Named turns come first, each shown by rows before and after it. Which turns, in which order, take the first row of each pair that follows to the second? Write the first one first, as in the answered first pair.
turn W:
[-0.57  4.73  0.81 -1.81  1.55  0.86  2.12 -2.22] |-> [ 2.05  1.39  0.43 -0.88 -0.77  2.57  2.81 -4.18]
[ 1.39 -0.60 -0.48 -0.63 -1.18 -0.72 -1.18  0.32] |-> [ 0.45  0.53 -0.48 -0.90 -0.42 -1.51 -1.26  0.99]
[-0.53  1.72  5.96 -0.67  1.76  1.25 -1.37 -0.46] |-> [-3.30  1.99  3.36 -0.67 -1.42 -0.70  3.25 -2.38]
[-1.36  0.70 -1.33 -0.22  0.27 -0.60  0.25 -0.04] |-> [ 0.58 -1.18 -1.11  0.38 -0.62  0.62 -0.08 -0.78]
turn M:
[ 5.45 -0.09 -1.61 -0.33  1.89  3.90 -0.22  0.59] |-> [ 1.72 -0.27  2.33  2.63 -2.27  3.23 -4.44 -0.91]
[ 0.05  0.64  1.55  0.85  0.00  0.35 -1.91  1.43] |-> [-1.84  1.35  1.10  0.68 -0.70 -1.03 -0.46  0.98]
[-0.07  1.98 -2.67 -1.57  1.77 -1.03  0.82  0.58] |-> [ 2.14  1.03 -1.42 -0.83  2.15  0.88 -2.07  0.94]
turn P:
[-1.87  1.76 -0.46  0.93 -1.15  0.47 -0.51 -0.62] |-> [-0.88  2.10 -0.62  0.49 -0.94  1.22  0.78 -0.93]
[ 2.96  1.60 -2.42  0.54  0.57  2.23 -0.45  0.35] |-> [ 2.36  0.09 -3.88  0.18  0.93  0.67 -0.24  0.90]
[ 1.94  0.07  0.00 -0.11  1.99  0.59 -1.82  1.68] |-> [ 2.17  0.11 -0.15 -0.19  2.09  0.64 -1.45  1.53]
turn S:
[ 1.61  0.08 -1.98  0.65  0.51  0.06 -1.20  1.35] |-> [ 2.08  1.00 -0.34 -0.32  1.90  0.62  0.14  1.14]
[-0.18  1.90  0.31 -0.27 -1.28 -2.07 -0.43 -1.55] |-> [-0.39  1.85  0.33 -0.49 -0.60 -2.59 -1.10 -0.94]
[-2.40  1.29 -1.58  0.05 -1.16 -1.27  1.01  0.16] |-> [-2.44  1.31 -0.72 -0.72  0.38 -1.60  0.94  0.90]
[ 0.74  0.57 -5.58  0.15  0.17  1.14 -2.55 -0.15] |-> [ 1.04  1.50 -2.24 -2.39  4.67  0.79 -1.18  0.89]

(two turns a pair)
[-0.07 -5.20  2.14  0.15  1.33 -1.65 -1.47  0.46] |-> [ 1.80 -1.77  4.95  0.54  0.71  2.18 -0.79 -0.95] : P then P
[ 0.69 -1.06 -0.79 -0.32 -0.44 -0.03  0.51  2.62] |-> [ 0.58 -1.00 -0.10 -0.15 -0.60  0.14 -0.74  2.80] : W then M
[-0.69  1.72 -0.31 -0.77  1.79  0.68  3.03 -1.46] |-> [ 0.48 -2.88 -1.69 -0.38  1.79 -0.23  1.85 -1.19] : W then P
[ 1.10  1.58 -1.04 -1.16  1.84  1.20 -1.80  3.27] |-> [ 2.46  0.40 -2.95 -1.02  0.63  1.80  0.28  2.11] : W then M
[ 1.45  0.02  1.04  1.07 -1.46  0.23 -1.75  1.93] |-> [-0.01  1.83  1.33  0.96 -2.40  0.36  0.77  0.69] : M then P
[ 1.85  0.40 -0.79 -1.40  0.41  1.84 -2.02  0.43] |-> [ 1.53 -0.68 -1.82 -1.70  0.70  0.78 -1.78  0.66] : P then P
[ 2.42  0.02 -1.25  0.43 -0.32  2.26 -0.93  0.38] |-> [ 0.08  3.15 -1.12 -0.20  0.34  1.35  0.36  0.79] : W then S
[-0.06  3.58  2.38  2.01 -1.56  3.65 -3.47  1.24] |-> [ 1.89  2.60  2.30  1.67 -2.22  5.14 -0.32 -0.43] : P then M
[-0.33  2.43  1.03 -1.15  1.18 -0.17 -3.44  2.21] |-> [-0.05  3.55  2.54 -0.63 -0.04  1.32 -2.29  0.74] : P then M
[ 1.12 -0.35 -0.25  1.30 -3.33  2.06  2.08 -2.55] |-> [-1.82 -1.79 -2.60  0.82 -0.41 -2.37 -2.87  1.47] : S then W
[-1.24  5.80  0.07  1.06 -0.87  1.24 -1.92  0.62] |-> [ 2.96  3.25 -1.40  0.26 -1.21  3.48  2.11 -1.22] : P then W
[-1.84 -1.77  2.19 -0.01 -1.37  0.49  1.85 -1.63] |-> [-1.69 -2.85 -1.79  0.37 -1.74 -0.46  1.23 -0.60] : M then S
[-0.53  2.60  2.60  0.59 -0.21  0.89 -1.93 -0.01] |-> [-1.55  2.50  0.77  1.40 -2.51  0.56 -0.57 -0.99] : S then W
[-1.41  0.23 -0.22 -0.67  2.59 -0.21 -0.13  0.76] |-> [-1.57 -1.03 -1.02  0.20 -0.25  0.04  1.94 -1.34] : P then W
[-0.51  1.68 -2.67  0.22 -1.43  0.95 -0.51  0.44] |-> [ 1.08  0.59 -2.82  0.23 -1.26  1.73 -0.72  0.35] : W then P
[ 2.65 -3.57 -0.66 -1.16  1.67 -1.12  1.50  0.98] |-> [-2.08  0.22  1.08 -0.97  2.06 -3.48 -0.99  2.35] : M then W
[ 4.18 -2.83 -2.63 -0.99 -0.33  2.76 -0.69  0.10] |-> [-0.08  1.96  0.00 -1.40  2.04  0.81 -4.74  2.85] : W then M
[ 1.88  0.82  0.83 -0.76  0.30  1.45 -0.25 -0.72] |-> [ 1.70 -0.88 -1.79 -0.67 -0.44  0.36  0.27 -0.54] : P then S
[ 1.98  3.51  0.92  0.06  1.00  2.40 -3.26 -0.09] |-> [-2.56  3.76 -2.86  0.08 -0.48 -1.74 -1.39  0.07] : W then S
[-0.87  1.46 -1.65  1.25 -2.89 -0.87  0.02  0.60] |-> [ 1.38 -0.11  1.06 -0.17  1.12 -0.38 -2.51  2.37] : W then S
[-3.60 -1.73 -0.63  1.66 -1.32 -2.19 -1.65  0.34] |-> [ 0.26  2.38  1.86  1.29 -1.51  3.03  1.56 -1.79] : P then P
[ 1.73 -0.78  0.85  0.71 -2.75  1.34 -0.30 -0.16] |-> [-1.44  1.33 -0.09  0.27 -2.73 -0.57  1.57  0.02] : W then W
[ 0.81 -0.76  2.79 -1.23  1.50 -0.79 -1.35  0.74] |-> [ 0.04  0.69  3.73 -0.98  0.41 -0.10  0.02 -0.51] : M then P
[-2.95 -0.66  3.00 -1.13  1.13 -2.32  0.94  0.00] |-> [-1.44 -4.01  1.42  0.39 -1.51 -1.61  0.55 -1.28] : W then S
[-0.91  1.20  0.41  2.58 -1.98  0.74 -4.08  0.38] |-> [-0.17  4.96  0.56  1.04 -0.59  1.99 -0.54  0.16] : P then W
[-0.74 -1.24 -2.62 -0.80  0.37 -1.78  2.55  0.36] |-> [ 0.23  0.04 -1.99 -1.31  2.89 -1.00  0.38  2.20] : M then W
[ 1.51 -1.90  4.71 -1.06 -0.44  2.07  1.40 -0.64] |-> [ 1.19 -4.03  3.80 -1.07 -0.59  0.91  1.40 -0.53] : P then M
[ 0.33  1.13  0.64 -2.28  2.38 -0.03  0.60  0.84] |-> [-1.61 -1.27 -1.18 -1.37 -0.16 -2.13  1.12 -0.01] : W then P
[ 3.74 -1.13 -0.62 -0.75  2.12  1.77 -0.83  0.86] |-> [ 0.96 -0.75  3.52  0.44  0.66  1.22 -2.99 -0.06] : M then S
[ 0.75  0.30 -1.77  0.35  0.04  0.27 -2.36  1.51] |-> [-0.17  1.69  1.50 -1.00  1.81 -0.06 -0.81  1.25] : M then S
[-1.90  0.79 -2.67 -0.65 -0.56 -1.14  2.29  0.25] |-> [ 2.15 -0.03 -2.94 -0.82  0.91  1.36  1.28  0.70] : M then S
[ 1.16  1.26 -0.97  0.52 -0.06  2.19  0.93 -0.69] |-> [ 0.78  0.57 -2.03 -0.41  1.42  1.01  1.19  0.21] : W then P
[ 0.01 -0.29  2.20 -1.32  3.62 -0.42 -2.21  1.95] |-> [-0.64  1.55  4.13  0.13 -0.87  1.79  1.42 -1.93] : M then S
[ 0.96 -0.58  4.65 -0.38  0.73 -0.09  1.12 -1.12] |-> [ 0.05 -1.15  3.27 -0.94  0.65 -1.31  2.91 -1.29] : M then P
[-2.36  0.84  1.16 -0.05  1.22 -0.58  1.50  1.07] |-> [ 0.30 -2.13  0.46  0.73 -0.45  1.12  2.28 -0.60] : W then M
[-1.61 -0.49  4.20  0.87  0.63 -0.03 -0.96 -1.50] |-> [-2.69  0.32  0.59  0.41 -0.68 -1.09  3.12 -2.36] : S then M
[ 1.87  0.85 -2.38  0.80 -0.66  1.83 -2.30  1.37] |-> [ 2.31  0.80 -1.34 -0.56  2.03  1.31 -1.67  2.21] : P then S
[-5.33  2.19 -0.31 -0.09 -2.09 -2.56  2.63  0.57] |-> [ 1.46 -2.64  1.97  2.01 -4.70  2.88  0.36 -1.90] : P then W
[-1.76  2.35  2.01  0.12  0.19 -0.05 -0.85  0.14] |-> [ 0.74 -0.59 -0.03  0.31 -1.71  1.06  2.17 -1.71] : M then W
[-2.87 -4.09  2.24  0.02 -2.46 -1.62  2.08 -3.54] |-> [ 2.86 -4.30  2.71 -2.26  3.93  0.92 -0.53 -0.24] : M then W
[-0.48  0.33  2.00 -0.73 -1.13 -0.18  1.39 -0.98] |-> [ 1.23 -0.53  0.97 -1.43  0.22  0.05  2.09 -0.48] : P then M
[ 1.34  2.41  0.69 -1.70  2.82  1.01  2.08  1.07] |-> [ 3.03  0.14  0.72 -1.53  2.69  1.78  1.54  0.81] : M then P
[-0.19  1.36  0.04 -0.07 -1.42  1.40  2.99 -1.65] |-> [ 0.56 -1.01 -3.27  0.96 -1.57  0.49 -1.28  0.28] : M then S
[ 2.09 -1.78 -0.14 -0.25  0.29  1.23 -1.16  0.34] |-> [-0.40 -1.23  2.40 -0.33  0.60 -0.24 -1.78  0.55] : M then S
[ 0.34  0.09  0.81 -0.14  1.02 -0.72  4.22 -1.12] |-> [ 2.21 -2.23 -0.94  2.19 -1.67  0.85  0.49 -1.29] : W then S
[ 2.19 -1.27 -3.35  1.35 -2.48  1.08 -1.08  0.72] |-> [ 1.51 -0.61  0.33 -1.30  3.09 -0.63 -2.03  3.24] : P then S
[-1.35  0.44  2.49  0.74 -1.27  0.36 -0.32 -1.40] |-> [ 0.57  0.49  1.31 -0.34 -0.28  1.27  2.46 -1.65] : P then M
[-1.01  2.34 -3.70 -0.87  0.10 -2.82  1.36  1.85] |-> [-2.17  2.44 -2.03 -1.19  0.75 -3.38  1.12  2.15] : S then P
[-0.86  0.71  0.44 -0.50 -0.06 -1.81  2.37 -0.72] |-> [-1.73  0.59 -0.13  0.87 -1.59 -1.96  0.21 -0.79] : S then P
[-0.98 -2.22  0.75  2.18 -4.67 -0.18  2.26 -4.18] |-> [ 4.73 -0.02  3.85  0.00  1.80  3.55 -0.29 -1.42] : W then P
[-1.25  3.69 -1.66  0.69 -0.64 -0.88 -0.30  0.63] |-> [ 1.68  2.00 -0.10  1.07  0.28  0.97 -2.90  1.11] : W then W
[-0.43  1.56 -3.25 -0.69  0.31 -0.75  2.50  0.89] |-> [ 3.10  0.60 -2.02 -0.38  1.18  1.99  0.09  1.20] : M then S
[ 0.24  2.58  0.73  0.73 -1.88  1.32 -1.09 -0.92] |-> [ 1.25  2.81  0.34  0.13 -0.57  1.81 -1.16 -0.22] : S then P
[ 0.08 -0.73  2.30 -1.22  2.21 -0.22 -0.17  0.50] |-> [-0.01 -0.21  2.92 -0.98  1.53  0.26  0.19 -0.17] : M then P
[ 1.48  1.35 -3.91  0.98 -0.22  0.16  0.58  1.48] |-> [ 1.64  0.02 -3.64  0.33  0.28 -0.30  2.32  0.91] : S then W
[-0.19 -1.81 -0.22 -0.17 -0.24 -0.87  2.15 -1.05] |-> [-0.15 -2.33  1.20  0.48  0.24 -0.74 -1.33 -0.11] : P then W
[-2.33 -1.20  2.32 -0.48 -0.47 -0.67 -1.90 -0.04] |-> [-2.60  0.21  0.79 -1.31 -0.90 -0.82  2.23 -1.00] : M then S
[ 0.74 -1.96 -6.56 -0.14  1.14 -0.83  1.86  1.05] |-> [ 1.18 -3.11 -1.27  2.42  0.00  1.09 -5.75  1.14] : W then M
[-0.66  0.19  1.88 -0.53  1.35 -0.23  0.15 -0.02] |-> [ 0.53 -0.66  0.54 -0.72  1.04  0.00  1.83 -0.62] : W then M
[-1.93  1.27 -0.07 -0.88  1.01 -0.62 -0.30  0.57] |-> [-0.38 -0.28 -0.43 -0.09 -1.46  0.85  1.49 -1.45] : P then W
[-0.03 -3.52 -0.07 -0.33 -1.09 -1.21  2.42 -1.09] |-> [-1.31 -2.67  2.80 -0.70  0.58 -2.00  0.70 -0.15] : P then S
[ 0.31  0.54 -0.31  1.11 -1.02  1.06  0.80 -0.86] |-> [ 1.13 -0.81 -1.03  1.00 -0.47  0.82  0.72 -0.52] : P then M
[-0.24 -1.17  1.67 -1.23  0.94 -0.30  2.14 -0.20] |-> [ 1.01 -0.97  1.74  0.00  0.78  0.88 -2.06  0.94] : S then W
[ 0.73 -0.30 -1.19 -2.01  3.48 -0.94  1.08  0.52] |-> [-0.98 -2.43 -2.53 -0.57  0.05 -2.12  1.62 -1.04] : P then W
[-0.59 -0.42 -2.46 -0.76  0.89 -0.70  1.17 -0.24] |-> [ 0.27 -2.04 -1.33  0.08  0.69 -0.15 -1.80  0.08] : W then P
[ 0.11 -1.34  0.91  1.57 -2.78  0.48 -0.45 -2.27] |-> [-2.59 -1.44 -0.02 -0.11  0.11 -3.18 -0.51 -0.11] : S then M
[-1.18  3.61 -1.47 -0.45  0.26 -0.61 -2.54  2.16] |-> [ 1.70  0.28 -4.36 -0.03 -2.29  0.87  1.06 -0.20] : W then M
[ 0.20 -3.61  2.63  1.15 -3.13  0.09 -0.05 -2.04] |-> [ 1.96 -2.74  3.95 -0.02  1.04  0.77 -2.40  0.35] : M then W
[-1.72  1.58 -1.22  0.18  0.53 -0.55  2.02 -0.16] |-> [ 0.55  0.75 -1.87 -0.39  2.39  0.24  0.99  0.88] : P then M
[ 1.82 -3.24  1.78 -0.92  1.68  1.01 -0.37  0.60] |-> [-3.02 -0.88  2.83 -0.38  0.32 -1.57 -0.84  0.50] : M then W
[-0.96  0.93 -1.69 -1.31  1.69 -1.77  2.19  0.52] |-> [ 1.09 -0.61  1.49  0.62  0.79  0.65 -3.42  0.67] : M then M
[-0.85  0.33  2.98 -2.42  1.00 -0.82  2.49 -0.97] |-> [ 0.21 -0.02  2.23 -2.74  1.26 -0.34  3.24 -0.92] : M then W
[ 2.87 -1.71  0.61 -1.78  2.02  1.18  1.38  0.30] |-> [ 2.56 -2.45  2.50 -0.62  0.20  1.94  0.04 -0.57] : M then P
[-0.81  2.70 -0.07 -1.34  1.46  1.09 -0.90  0.85] |-> [-0.48  1.39 -1.69 -1.99  2.04  0.23  0.55  1.02] : P then P
[-1.61 -0.54 -2.52 -1.16 -0.95 -1.91 -0.79  1.27] |-> [-1.68  0.58  0.54 -2.54  1.33 -1.82  0.47  1.38] : S then P
[ 2.69  1.95  1.56 -1.23  2.07  1.12  1.78 -0.26] |-> [ 2.25 -0.61 -2.42 -0.29 -0.64 -0.18  3.29 -1.26] : P then S
[ 1.17 -1.52  0.97 -1.79 -0.04  0.44  2.85 -1.08] |-> [ 0.56 -3.03  1.06 -1.76  1.28 -0.96 -0.51  0.71] : P then W
[-3.02  3.29  1.40 -0.99 -1.03 -0.57  1.81  0.53] |-> [ 0.46 -0.91  0.72  0.10 -3.51  1.56  2.91 -1.64] : W then M
[-0.86  2.78 -2.06 -0.97  1.19 -0.62  2.50 -0.13] |-> [-2.86  2.69 -1.25 -0.02  0.56 -2.05 -0.67  0.75] : P then P
[-2.52  1.31  2.07  1.63 -2.72 -0.39 -1.37 -0.42] |-> [ 0.85  2.24  3.15  0.92 -1.30  2.65 -0.08 -0.68] : P then W
[ 0.80  0.98  2.19  0.28  0.68  1.44 -1.63  0.62] |-> [ 1.72 -0.45 -1.35  1.03 -1.58  1.82 -0.45 -0.19] : P then S
[-0.38  0.11 -1.15  1.17 -0.03 -0.12 -2.28  1.09] |-> [-1.27  1.79 -0.16  1.43 -1.02  0.39 -1.03  0.10] : P then M
[-1.34 -1.29 -1.40 -0.30 -0.42 -3.27  1.41  0.89] |-> [-0.03 -0.85  0.34 -0.56  1.89 -2.45 -1.53  2.53] : W then W
[-0.65 -0.52 -1.69  0.41 -1.80 -0.47  1.77 -0.91] |-> [-0.06 -0.66 -2.60 -0.20 -0.46 -0.69  1.79  0.00] : P then M
[ 1.09  1.78  3.00  0.36 -0.44  1.00 -1.06 -1.16] |-> [ 2.33  0.41  2.34  0.23 -0.55  1.45  0.25 -1.73] : P then M
[ 0.07 -4.27  2.01 -0.10 -0.34  0.34  0.29 -0.78] |-> [-0.95  0.17  3.95 -1.00  2.17  0.61 -0.78  0.74] : W then P
[ 1.38  0.22 -1.34 -0.53  0.72 -0.64 -0.67  3.13] |-> [ 1.96  2.00  1.21 -0.55  0.56  1.19  1.11  1.80] : P then S
[ 1.14 -0.11 -3.64  4.11 -3.60  2.49 -3.32 -2.11] |-> [ 0.68 -0.82 -2.26  0.72  4.13 -0.92 -5.82  2.55] : P then S
[-0.14  0.07 -0.62  1.10 -1.48  0.49 -2.41 -0.06] |-> [ 1.67  0.17 -1.35  0.24 -1.06  1.57  0.49 -0.72] : P then P
[ 0.35  0.95  0.85  0.28 -0.06  0.20 -1.61  0.17] |-> [-0.67  1.56  0.77  0.24 -0.63 -0.30 -0.16 -0.30] : S then M
[ 0.07  0.08 -0.16  0.33 -0.06  0.20  0.71 -0.68] |-> [ 0.47 -0.09 -0.01  0.47  0.00  0.49 -0.39 -0.31] : W then S
[ 0.86  1.60  1.43  0.60 -0.80  0.07  0.84 -1.15] |-> [ 1.52  1.65  1.03  0.21 -0.20  0.21  1.25 -0.91] : M then M
[ 2.69 -2.23  0.76  0.12 -1.25  2.15  2.38 -1.63] |-> [ 1.04 -1.64  1.03 -1.15  3.27 -0.60 -2.09  2.45] : P then W
[-1.14 -1.60 -1.39  0.47  0.24 -1.91 -1.57  0.63] |-> [-0.53  1.47  2.60  0.24  1.05  0.31 -1.22 -0.11] : P then S
[-1.20 -2.01  0.02 -1.05  0.76 -2.07  0.57  0.29] |-> [-0.84 -1.58  1.16 -0.36  1.02 -1.29 -1.89  0.87] : M then P
[ 1.20 -0.49  0.90 -0.07 -1.87  1.41  3.46 -1.82] |-> [-0.47 -2.53 -3.22  0.69 -1.85 -1.59 -0.15  0.62] : S then M
[-0.05 -1.59 -2.25  0.50 -1.66 -0.49  0.76 -0.70] |-> [-1.36 -0.65  0.39  0.91 -1.09 -0.76 -2.56  0.22] : W then M
[-3.62 -2.96 -1.63 -0.10 -1.88 -3.44 -1.21  0.08] |-> [ 0.00 -1.69  2.29 -3.28  4.09 -1.36  1.40  0.92] : S then M
[-0.60  0.79 -1.08 -0.51  3.10 -3.21  1.53  1.31] |-> [-1.12  3.35  2.06  0.68  2.14 -1.38 -1.08  1.07] : P then P
[-0.65  1.05  2.87 -0.27  1.41  0.35 -0.72  1.26] |-> [ 1.35 -1.65  2.41  0.63 -0.89  1.64  0.19 -0.56] : W then W
[-3.67 -0.66  2.46  1.60 -3.26 -1.07 -0.70 -0.62] |-> [ 0.01  0.29  1.51  0.15 -2.49  1.65  4.48 -1.98] : P then P
[ 2.13 -2.53 -0.67  1.80  1.56  0.00 -1.94  1.67] |-> [ 0.61 -1.05  3.80  2.29  0.19  0.79 -1.30 -0.28] : S then M
[-4.32  3.43 -2.99  0.38  0.29 -2.45 -1.29  2.15] |-> [-1.49  5.96 -2.28 -0.55  1.65  0.36  0.30  2.05] : P then M
[ 0.51  0.92  0.77 -0.04  0.63  1.40  0.23 -0.11] |-> [-0.41  1.22 -0.47  0.60 -0.13  0.74 -1.02  0.33] : S then W
[ 0.69  1.31 -0.56  0.85 -0.18  2.15  0.27  0.32] |-> [ 0.20  0.93 -1.79  0.30  0.43  1.18  1.38  0.69] : W then P
[-0.49 -1.42  2.28  0.00 -1.57  0.05  1.20 -1.90] |-> [-0.65 -0.81  2.27  0.96 -2.08  0.41 -1.47 -1.16] : S then P
[ 1.56  0.08 -1.89 -1.96  0.05  1.62  2.32  0.57] |-> [ 0.28 -0.69 -1.06 -2.85  1.33 -0.17  2.56  1.11] : P then S
[-2.41  1.49  0.62 -1.15  1.02 -1.35  1.35  0.58] |-> [ 0.44 -0.58 -1.19 -1.28  0.31  0.10  3.35 -0.38] : M then W
[-3.25 -1.30  2.05 -0.56  0.04 -2.73 -2.08  0.05] |-> [-0.70 -1.17  4.20 -0.74 -0.80  0.16  1.31 -2.42] : S then W
[ 2.20  1.72 -1.92 -1.82  3.21  0.65  2.04  2.02] |-> [-1.79  1.21  2.94  1.83 -1.67  0.36 -3.61  0.38] : M then M
[ 3.07 -6.24  2.06  1.79 -1.56  0.28 -2.10 -1.54] |-> [-0.59 -2.86  4.74  1.34  0.74 -1.67 -5.16  0.69] : M then W
[ 0.52 -2.74  1.39  0.65 -0.92  0.51 -0.58 -0.74] |-> [-2.25 -0.97  0.24  0.37 -1.34 -1.23  1.32 -0.83] : W then W
[ 0.40 -0.53 -1.11 -0.12  1.75 -1.54 -2.07  2.07] |-> [ 1.74 -2.64 -1.78  0.58 -0.15 -0.58 -1.00  0.62] : W then W
